One vector is turned by the same rotation once a tick. Each row is the vector after some number of ticks, and that number follows the row.
The counts run from 0 to 165.
[146 160 124 106 101 167 185 117 162 139 128 116 121 102 150 107 113 171
 140 154 134 112 134 123 177 104 125 145 170 118 186 119] -> 115
[155 111 122 144 133 114 137 145 142  94 175 120 140  93 152 136 134 180
  74 123 126 176 150 126 125  92 148 134 183 107 166 114] -> 6
[156 119 146 101 113 121 159 164 201 152 102 151 167 145 127 150 122  86
 165 126 132 144  95 136 117 113  74 103  94 101 161 121] -> 49
[132  98 139 146 108 119 105 182 140 139 189 120 142 100 125 145 110 180
 101 170 147 123 116 135 126 109 132 174 146 115 132  84] -> 90
[ 96 113 186 111 126 155 150 124 133 137 142 112 150 177 136 133 117 106
 118 151 121 125 170 107 131  99  92 110  66 112 151 115] -> 150
[158 109 131 113 122  95 139  84 153  79 141  91 138 139  96  82 108 110
 119 156 152  96  87 141 141 157 150 103 118  97 147 156] -> 54
[111  97 153 124  90  99 143 148  93 142 166 138 110 122 149 126 157 127
 138 125 138 120 148 133 160  72  98 162 125  80  84 160] -> 1
[144 127 140  89 129 146 134 119 127 127 147 129 184 150 125 111 135 129
 107 119 130 102 113 175 129  88 105 133 122 170 212 139] -> 32
[105 101 139 114  51 134 167 142 117  74 126 121 110  76 142 130 159 150
 120 120 132 150 102 104 140 129 150  95 156 126 145 164] -> 109
[152 100 115 147 106  96 159 127 112  84 180 119 134 107 138 122 145 152
  94 128 117 153 159 145 113  86 149 119 166 110 156 155] -> 7
[135 109 145 118  86 131 157 146 117 170 156 134 103 145 155 124 145 138
 152 119 132 123 144 128 148  70  85 174 111  62  87 149] -> 2
[168  90  91 142 125  98 119 139 165 130 127 139 101  84 112  98 156 107
 185 188 128 125 142 170 155 120 151 121 138 114 121 141] -> 137
[157  85  97 140  82  97 158 111 108  94 195 112 136 121 126 129 129 126
 118 117 102 121 158 156  92  95 131 127 143 105 144 177] -> 8
[132  79 119 103  72 154 126 170 151 129 135 130 129 133 180 105 132 122
 194 140 137 121  84 138 102 116 155 142 121 153 152 157] -> 26
[178 121 125  91 145 106 125 183 190 142 104 163 149 130 120 126 131 103
 148 135 147 166  92 151 115 114 109 113 112 119 151  97] -> 50
[140 103 118 113 147 128  61 148 128  89 139 110 107 137 126  74 119 109
 109 169 154  97 135 134 125 119 192 109  90 117 136  94] -> 146
[ 99 127 168 129 144  82 138 184 137 148 163  82 163 168  79 144 112  79
 137 140 106 147 123 147 142 116 116 114 136 135 150 123] -> 158
[159 134 135 120 119 103  71 151 167 101 134 106 114 123 133 149 152 164
 156 194 114 106 103 159 128 136 175  83 108 131 115 103] -> 44
[132  98 115 111  96 129 117 193 156 139 123 116 117 147 182  91 123 116
 171 154 138 113  87 147 126 120 183 164 132 147 146 136] -> 27
[183 131 109  98 164 112 126 171 179 123 102 154 131 103 102  95 150 120
 150 144 166 162 103 147 128 120 136 112 150 117 142 101] -> 51
[115 123 175 136  97  71 185 117 166 121 107  98 146 133 129 149 170 116
 155 164 115 136 118 149 156 142 104  98 107 101 125 162] -> 47
[ 89  93 142 102 105 114  77 154 122 152 113  94 144  90 172 130 137 116
  91  94 171 132 130 120 137 118 144 106 119  92  93  96] -> 84
[128 133 111  96 145 146 173 159 138 193 132 104 153 106  73 132 131 101
 160 157 116 158 171 137 125 110 107 102 134 145 157 115] -> 160
[179 126 112 111 131 153  91 154 149 125 130 121 127 133 124 141 168 162
 154 187 114 101  94 143  89 121 147  74  95 140 138 121] -> 43
[167 116 128  78 150 182 133 122 142 159 103 143 127 112 135  85 132 117
 120 157 169 105 181  97 112 114 110 104  81 104 141 107] -> 59
[ 95  88 132 110  79 149  69 150 139 181 109  88 146  77 161 120 115 128
 105 111 160 122 122 125 118 143 125 115 116  89 111 105] -> 83
[ 77 128 152  82 110 145 154 146 134  88 127 151 141  95 141 129 154 154
 141 132 112 164 126 133 187  82 121 112 142 149 163 111] -> 23
[108 125 149 102  80 145 135 158 144  71 116 130 106  74 140 141 145 173
 101 129 121 177 115 104 148 131 163 112 166 132 146 122] -> 108
[135 116 128  66  90 174  97  99 160  75 130 122 140 125 134 125 126 133
  90  92  85 179 142 127  95 121 138 109 134 134 150 140] -> 15
[111  80 150 125  97 183 107 117 133 167 141 110 123  83  72 113 135 127
 135 157 148 136 139 119 148 166 101 145 146 112 114 144] -> 81
[122  94 143  80  92 158  85 147 137  56 134 145 128 123 123 128 137 116
 107  89  89 168 125 139  97 128 142 114 136 158 131 161] -> 16
[176  75 102 115 131 156  66 136 132 116 128 131 112 132 122  67 128 115
 118 163 156 102 133 111 103 122 166  96  81 114 158 120] -> 145
[138  90 145 118 116 117 124 178 122 115 145 153 115 126 152 105 150  84
 112 113 149 113 137 165 134 121 141 172 159 167 151 187] -> 119
[ 78 155 154  85  93 144 113 142 148  97 117 121 140 113 149 135 126 149
 123 133  96 158 102 122 191  84 135 112 126 134 155  77] -> 22
[132 144 191 116 155 130 129 157 119 130 100 136 142 153 111 145 200 118
  85 133 109 158 139 156 132 109 100 100 117 144 159 146] -> 40
[154 156 127 100 108 173 148 105 155 140 102 102 121 110 116 124 129 150
  91 134  83 173 196 141 138 106 134 147 152 109 133 107] -> 13
[134 120 147 118 126  91 142 140 137 107 185  38 136 176 130 121 117 115
 150 144 108 119 124 112  98 146 168  86 116 112 132 163] -> 156
[121 137 137 132 120  98 162 148 129 144  94  77 123 138 157  82 141 123
 115 146 139 123 118 146 182 100 181 157 156 126 178 117] -> 29
[115 147 133  49 153 128  79 112 129 116 166  93 160 124  77 105 122 128
 128  85 126 126 104 144 137 122 104 106 152 118 110 122] -> 78
[129 146 144  92  94 159 111 169 156 100 105 128 103  92 132 138 127 172
 105 135 115 176 105 104 138 136 149 135 154 135 140  87] -> 107
[163 132 127 136 123 124 116 165 161 120 173 118 135 117 163 128 120 177
  79 119 125 169 131 115 120  89 140 152 155  98 162  80] -> 5
[113 119 122  91  79 102  98 138 110  76 133 107 136  97 111 162 133 117
  68 110  92 118 154 174 114 123 161 106 130 154 118 130] -> 101
